In the rows, zero is written as 128.
Each path below is one point turned by a fixed rotation once a step. After each direction that follows a path, write how fast that rotation turns it, in degrees a step (0 if it stays still).
Each turn is a multiple of 5 degrees from 10 to 175, or 0.

[131 116 119 132 126 127 121 125 120 125 120 119]
[136 136 122 126 123 136 128 139 116 131 129 133]
[136 121 135 135 128 136 134 118 121 132 136 124]
[131 130 128 142 127 135 136 136 133 119 119 130]
[129 133 127 115 130 130 142 124 127 120 129 117]
[118 130 134 129 124 132 126 122 119 129 113 126]
[122 119 113 127 123 125 136 132 117 127 130 131]
[133 125 128 127 137 141 117 129 116 124 129 124]
[139 129 126 132 110 136 131 125 127 130 127 131]
[135 133 126 139 139 129 140 126 122 131 127 120]
[124 132 141 126 124 134 137 130 126 114 125 133]
[126 119 123 125 125 124 134 122 127 123 117 114]
[120 133 122 122 128 133 128 140 115 131 119 130]
Speeds:
[123 127 131 133 130 126 133 127 123 133 131 133] -> 100
[139 129 134 131 128 124 129 131 127 128 130 128] -> 55

[125 119 136 120 128 122 135 113 131 135 129 139]
[138 129 131 126 128 145 138 131 127 121 128 139]
[130 147 130 127 127 133 117 124 135 122 136 127]
[118 131 125 124 125 121 126 110 118 132 124 132]
[133 120 127 121 130 143 127 128 124 136 115 136]
[143 129 140 126 130 134 116 127 134 130 137 126]
[126 133 140 135 126 123 126 117 114 118 129 128]
[119 136 133 128 128 135 127 132 126 130 108 132]
[135 130 138 118 133 124 128 125 143 140 126 129]
[138 124 135 131 132 127 139 114 126 119 133 136]
[122 139 128 132 128 140 124 131 130 115 125 141]
[119 140 132 113 121 126 122 121 134 136 130 127]
[135 123 126 124 127 132 138 110 121 137 124 130]
Speeds:
[125 131 128 127 129 126 136 128 135 125 129 133] -> 40
[139 130 128 131 130 130 133 129 128 129 132 126] -> 95
[124 135 131 130 121 131 130 130 125 127 131 125] -> 85
[127 126 126 137 127 128 131 126 124 132 128 136] -> 120

[126 140 123 133 131 146 129 123 135 129 132 131]
[129 136 121 134 140 133 135 128 124 130 143 132]
[133 123 118 132 135 137 142 122 121 123 131 128]
[138 134 124 132 124 144 138 119 128 130 126 131]
[132 146 124 133 127 134 132 123 121 125 135 137]
[124 134 122 135 136 133 136 120 121 113 130 130]
[124 129 129 135 133 144 142 124 134 123 129 129]
[131 136 122 132 132 143 134 133 131 130 136 140]
[131 134 112 130 137 137 128 124 120 123 135 130]
[131 130 123 134 135 138 140 114 125 128 131 120]
[136 135 130 134 125 135 145 125 124 129 132 137]
[131 137 119 134 127 137 132 125 121 116 128 139]
[123 137 123 135 134 140 129 116 130 119 129 126]
Speeds:
[127 124 133 122 131 131 126 122 125 128 129 135] -> 0
[129 135 124 126 126 131 118 127 128 129 128 129] -> 95
[129 134 134 129 127 126 130 131 130 135 133 132] -> 115
[137 126 125 126 127 127 129 125 122 134 129 125] -> 55

[124 145 121 130 125 126 123 124 134 136 136 119]
[113 135 125 126 130 112 121 122 127 127 132 130]
[114 136 124 133 119 133 120 119 130 133 133 120]
[120 136 131 121 134 118 117 126 126 130 135 117]
[113 131 127 130 123 129 113 121 124 136 123 129]
[123 134 130 125 137 127 121 117 130 134 128 110]
[123 135 127 127 132 123 110 123 128 139 122 132]
[119 132 126 129 133 128 129 110 130 135 121 120]
[131 141 122 129 134 123 116 122 137 140 131 126]
[116 138 124 128 129 118 130 115 127 134 122 131]
[123 136 120 134 127 126 120 117 140 133 138 122]
[118 144 124 124 127 114 125 127 124 133 130 125]
[112 128 124 133 124 126 117 117 132 127 134 127]
Speeds:
[125 126 137 130 129 128 132 130 129 135 133 131] -> 0
[123 130 126 128 122 125 130 131 127 123 136 128] -> 35
[125 128 128 126 128 122 126 130 123 128 124 137] -> 140

[115 126 127 127 131 121 136 136 140 128 127 122]
[130 126 109 127 134 121 129 131 128 133 123 130]
[137 131 129 138 134 130 138 138 129 137 122 130]
[136 143 128 125 125 121 140 121 128 123 129 133]
[136 130 132 130 128 128 125 130 142 121 139 138]
[129 119 137 126 123 111 129 126 132 129 132 124]
[125 120 127 126 139 124 125 119 126 139 133 137]
[121 121 131 127 126 135 144 128 133 138 127 128]
[127 133 117 116 136 130 136 123 136 125 122 124]
[132 123 121 141 133 129 133 135 139 120 125 127]
[139 128 130 130 126 115 131 128 126 126 113 132]
[127 137 135 135 133 124 129 128 130 129 130 145]
[124 128 131 122 114 120 136 134 135 132 134 137]
Speeds:
[133 122 130 126 122 132 127 134 131 132 125 129] -> 140
[132 129 123 120 130 128 123 124 127 129 125 132] -> 155

[131 134 136 130 123 128 123 135 124 115 116 115]
[125 134 128 110 122 121 117 129 130 132 121 121]
[124 139 127 127 126 137 120 131 127 113 123 115]
[131 135 129 118 117 118 123 134 125 126 114 125]
[120 137 134 118 132 133 117 130 128 123 126 114]
[134 136 121 123 114 127 123 130 131 119 115 122]
[118 139 134 117 131 124 121 137 120 125 120 122]
[133 132 132 123 118 130 118 126 135 122 119 113]
[121 142 119 116 124 126 122 134 123 123 121 127]
[130 133 140 128 124 127 121 133 126 118 117 114]
[125 137 123 111 120 126 117 128 132 130 122 122]
[125 139 129 129 127 135 123 134 123 112 119 116]
[131 133 131 115 117 117 120 132 128 129 116 124]
Speeds:
[136 125 131 134 123 128 129 126 132 125 125 125] -> 160

[127 141 125 133 131 121 118 146 125 131 119 129]
[121 132 130 144 126 127 118 135 120 119 119 133]
[126 136 139 131 125 113 119 142 122 123 126 123]
[122 143 129 140 118 120 124 127 117 125 131 130]
[137 138 132 132 117 122 114 137 128 122 134 127]
[128 147 119 137 124 124 120 137 125 134 125 132]
[131 132 128 141 125 129 112 140 126 118 121 132]
[121 139 132 133 131 118 122 143 122 130 119 128]
[121 133 134 143 120 123 120 131 118 117 125 130]
[130 141 137 129 120 114 120 138 123 126 132 124]
[127 145 122 140 117 125 121 128 121 127 131 133]
[138 137 127 133 122 125 112 142 130 123 128 128]
[123 143 122 139 130 126 120 140 123 132 119 132]
Speeds:
[131 133 129 126 121 125 129 123 127 128 136 127] -> 60
[131 127 132 129 129 129 121 125 121 135 127 128] -> 0

[128 135 129 127 133 132 137 149 133 126 123 132]
[128 137 124 125 136 129 138 143 132 125 118 134]
[130 135 118 129 137 124 138 139 132 128 117 136]
[131 132 117 137 134 121 138 138 134 133 122 136]
[130 131 123 141 134 123 137 141 135 135 127 133]
[131 133 128 139 134 127 138 144 138 132 129 129]
[129 137 129 133 136 131 138 145 137 128 126 125]
[128 139 124 128 139 130 139 141 135 125 123 124]
[128 139 119 128 141 125 139 136 134 127 120 126]
[128 136 115 133 140 121 138 133 132 131 123 128]
[126 133 117 140 138 121 137 135 134 135 129 125]
[127 132 124 141 137 124 136 139 134 136 133 123]
[125 135 127 135 137 129 136 142 133 133 133 118]
Speeds:
[128 126 120 130 129 121 128 122 126 131 125 132] -> 55

[141 124 123 131 116 119 128 119 126 136 119 136]
[145 125 126 124 120 130 133 136 119 118 128 119]
[134 127 122 139 124 146 131 114 128 127 126 124]
[144 129 137 127 119 127 132 125 128 142 122 135]
[139 136 126 115 121 137 137 133 130 121 131 118]
[128 131 125 129 129 144 138 110 131 127 129 136]
[137 136 136 125 127 121 142 128 132 133 116 135]
[130 134 114 114 124 127 139 125 132 118 126 120]
[132 124 122 133 132 129 138 112 124 119 126 142]
[138 132 130 134 124 118 137 132 127 126 109 125]
[135 123 110 121 117 127 130 120 127 123 127 119]
[145 121 129 138 127 132 131 120 120 121 130 138]
[139 133 130 134 117 135 131 133 128 132 112 118]
Speeds:
[133 122 126 134 124 128 121 129 124 128 128 125] -> 35
[132 124 128 127 122 131 133 127 133 124 124 131] -> 0

[116 126 140 116 126 123 127 135 119 129 136 125]
[115 116 142 131 129 133 120 137 129 126 128 126]
[118 125 146 118 127 127 132 130 121 128 123 125]
[115 118 137 121 125 122 118 136 132 125 128 125]
[118 123 144 122 128 130 128 136 118 132 134 126]
[114 117 141 128 127 129 124 132 130 120 121 121]
[120 125 144 113 126 123 125 134 123 135 126 129]
[113 117 137 126 126 127 121 137 127 121 135 122]
[119 122 148 124 129 133 128 134 121 134 123 129]
[113 121 139 119 125 122 124 131 129 120 124 120]
[119 122 142 121 127 127 121 140 124 137 131 131]
[113 120 142 126 127 130 128 132 124 120 131 119]
[120 120 145 121 127 127 123 135 129 133 118 130]
Speeds:
[132 124 128 127 132 126 125 123 123 122 129 135] -> 0
[128 130 125 120 126 119 124 128 131 129 127 129] -> 110

[127 136 138 120 131 112 123 122 124 128 120 115]
[130 134 127 143 123 125 125 126 116 131 119 113]
[132 131 129 128 121 123 132 134 110 141 137 121]
[137 119 121 127 122 117 139 128 112 126 122 132]
[128 134 122 136 126 118 139 128 128 141 122 142]
[124 134 130 114 132 113 125 132 125 134 116 135]
[130 139 119 132 130 128 121 134 125 127 107 125]
[135 142 121 123 128 129 126 138 126 141 130 117]
[142 126 116 118 124 120 133 131 125 123 125 115]
[134 133 115 138 121 115 138 124 136 130 130 123]
[124 136 131 122 125 105 130 124 128 128 133 127]
[127 139 131 138 128 116 125 121 117 118 117 125]
[131 144 134 134 132 127 130 128 115 140 128 122]
Speeds:
[129 131 133 127 134 133 126 127 129 131 121 123] -> 60
[127 132 125 139 127 132 130 127 132 132 128 129] -> 140

[124 134 124 133 122 127 121 116 136 114 131 121]
[139 130 126 136 124 127 124 110 129 126 135 122]
[128 130 138 134 129 123 125 116 139 118 138 127]
[136 135 124 138 130 121 122 119 129 114 128 122]
[135 136 128 143 134 133 125 116 137 125 136 130]
[122 135 124 135 124 128 122 118 139 114 133 124]
[136 132 122 137 123 128 122 111 128 125 133 120]
[129 130 137 134 127 126 123 112 138 122 139 126]
[134 133 127 136 127 117 123 118 129 112 130 121]
[138 135 128 142 135 129 125 116 133 124 135 129]
[121 135 127 136 128 128 123 120 141 114 133 125]
[135 134 118 137 122 129 121 113 129 123 132 121]
[128 129 134 135 126 128 124 111 138 124 139 127]
Speeds:
[136 129 122 130 127 128 128 126 121 131 125 125] -> 140
[133 125 136 126 131 120 130 128 125 126 129 128] -> 65

[127 124 130 130 124 135 126 128 133 133 124 108]
[119 128 133 133 131 137 129 128 129 142 131 115]
[119 129 140 131 122 143 132 129 127 133 125 122]
[120 137 142 132 119 131 123 132 133 132 130 120]
[132 137 140 138 122 133 131 133 126 128 133 117]
[132 130 133 132 120 132 127 131 132 127 126 108]
[126 127 130 134 129 132 127 129 130 138 133 109]
[123 125 134 131 128 142 133 128 126 136 125 116]
[115 130 138 128 122 136 124 129 132 136 126 120]
[124 138 143 136 123 136 130 132 127 132 133 123]
[131 134 139 133 116 134 127 132 131 125 125 116]
[130 132 132 135 124 127 126 132 133 133 134 109]
[130 126 130 134 129 138 133 129 126 134 128 111]
Speeds:
[123 133 135 128 124 129 127 129 127 126 128 136] -> 60
[133 122 129 125 131 128 127 125 133 126 132 135] -> 0
[132 126 129 128 126 135 134 127 124 123 122 129] -> 140

[129 135 130 133 137 121 126 131 104 133 123 123]
[133 126 119 123 135 122 112 131 125 125 108 133]
[135 134 108 123 125 145 126 123 128 121 126 128]
[119 136 122 120 116 136 130 132 114 140 129 118]
[122 128 133 124 125 129 128 126 117 142 114 144]
[139 125 119 141 135 140 122 133 120 130 128 142]
[120 133 111 129 136 133 121 146 132 134 131 123]
[115 147 124 115 130 128 126 125 128 129 128 138]
[139 136 135 122 117 130 120 134 116 129 137 141]
[139 120 123 122 125 128 134 147 132 139 127 136]
[127 135 116 127 144 129 147 130 127 133 132 136]
[126 140 129 126 140 118 124 135 110 124 134 126]
[138 134 127 113 128 119 118 138 128 120 114 132]
Speeds:
[131 121 130 126 128 133 126 133 128 120 126 131] -> 100
[131 133 122 123 130 130 128 133 122 131 126 132] -> 0
[130 127 130 121 118 131 130 126 128 130 130 128] -> 70

[134 133 134 126 128 125 124 141 124 147 131 119]
[137 136 131 134 138 113 116 135 122 125 130 126]
[135 139 117 121 126 117 123 124 115 133 124 128]
[144 132 133 118 129 120 132 126 126 136 127 113]
[140 138 128 134 126 118 133 138 122 119 133 119]
[132 133 121 122 116 123 120 142 117 130 123 124]
[145 135 139 126 127 129 116 133 126 138 126 122]
[134 143 127 138 135 117 127 135 119 137 135 127]
[131 130 120 118 133 110 120 132 119 130 124 122]
[148 138 130 122 125 123 127 120 124 125 123 121]
[136 138 126 129 122 123 141 137 121 134 134 117]
[135 127 130 124 125 119 119 146 123 124 127 118]
[142 142 129 131 121 128 115 132 120 131 125 131]
Speeds:
[125 121 128 120 128 127 127 131 129 133 126 123] -> 135
[124 126 127 132 133 122 129 135 127 123 132 127] -> 110

[131 136 115 130 115 119 134 126 138 136 127 130]
[139 132 122 119 132 131 109 128 130 128 130 130]
[130 139 131 124 130 124 130 125 115 138 119 116]
[132 116 121 125 129 112 127 118 122 127 139 124]
[128 141 132 134 143 120 128 123 134 131 133 138]
[133 137 119 123 117 123 132 137 133 139 137 128]
[128 136 121 113 131 130 113 121 131 120 128 123]
[130 136 130 133 123 130 126 115 115 142 126 123]
[143 120 128 130 129 110 125 123 132 125 131 121]
[128 138 122 127 142 119 128 129 125 134 125 144]
[131 133 128 118 126 126 131 138 129 139 145 120]
[122 141 121 119 126 124 126 114 131 117 129 122]
[133 132 126 137 122 129 117 116 124 143 133 131]
Speeds:
[133 122 130 129 131 125 126 128 121 129 121 126] -> 65
[124 126 126 127 134 132 122 123 128 130 128 135] -> 135
[132 122 126 123 129 131 134 124 133 130 129 126] -> 145
[131 122 129 128 125 128 122 132 127 128 137 127] -> 155
